Some points, each followed by its number:
array([-1.41,  0.50, -0.38,  0.38, -0.66, -0.36, -0.24,  0.65]) 0
array([-0.60, -0.65, -0.89,  0.95, -0.67, -0.63, -0.36, -0.16]) 1
array([-0.79, -0.55, -0.97,  1.87, -0.20, -0.47, -0.26, -0.08]) 2
array([ 0.15, -0.57, -0.62,  3.06, -0.45, -0.78, -0.13, -0.22]) 3
array([ 0.41,  2.69,  2.38, -1.48, -0.15,  2.43, -0.55, -0.12]) 4
array([ 0.56, -1.44, -1.01,  2.92, -0.53, -0.93,  0.15, -0.23]) 5
array([ 1.64,  0.39, -0.55,  1.12,  0.10, -1.29, -0.46, -0.31]) 6
array([ 1.22, -0.87, -0.28, -0.85,  1.32,  0.41,  1.33, -0.15]) 7
array([ 0.08, -0.94, -0.40,  4.22,  0.36, -1.04, -0.66, -0.07]) 8
array([-0.28, -0.48,  0.35, -1.45,  0.02,  0.02, -0.75, -0.42]) 9
array([ 0.20,  2.08,  1.89,  0.39, -0.96,  1.47, -1.01,  0.95]) 10
array([ 1.28, -0.44,  1.09, -0.54,  2.08,  0.22, -0.48, -0.45]) 11
array([ 1.83,  0.50,  0.28, -3.04, -0.67,  0.45, -0.45,  1.64]) 12
array([-1.46,  0.95,  2.44, -2.08, -0.12,  0.70, -0.75, -0.45]) 13
array([ 0.05, -0.54, -1.02, -1.82, -0.08, -1.19, -0.16, -0.19]) 14
array([-0.53, -0.54, -0.80, -0.57, -0.42, -0.20,  0.63, -0.08]) 15
array([ 0.64, -1.16, -0.30,  4.71,  1.57, -0.37,  0.39, -0.49]) 16
Which five points above are nearest to each new point, looking only along the 3 directions in which the numbered points spread most? Their numbers follow each, nearest first.
array([ 2.23,  1.12,  2.57,  1.34,  0.66,  1.34, -0.02, -0.31]) 11 10 4 6 7
array([ 0.42, -1.06, -0.55, -0.57, -0.02, -1.20, -0.62, -0.67]) 15 14 9 6 1
array([-1.29, -1.09, -0.78, -1.72,  0.93, -0.52,  1.26, -0.22]) 14 15 9 7 1
array([-0.76,  2.70,  0.45, -3.90, -1.03,  0.88, -0.82,  1.87]) 13 12 4 9 10
array([ 1.69, -0.73,  0.21,  1.76,  0.59,  0.60,  1.11, -0.55]) 6 11 7 3 5
array([-0.42, -0.81, -0.83, -1.46,  0.09,  0.09,  1.13, -0.49]) 14 15 9 7 1
array([-0.31,  0.14, -0.76, -6.60, -0.50, -0.12,  0.03, -0.06]) 12 14 9 13 15
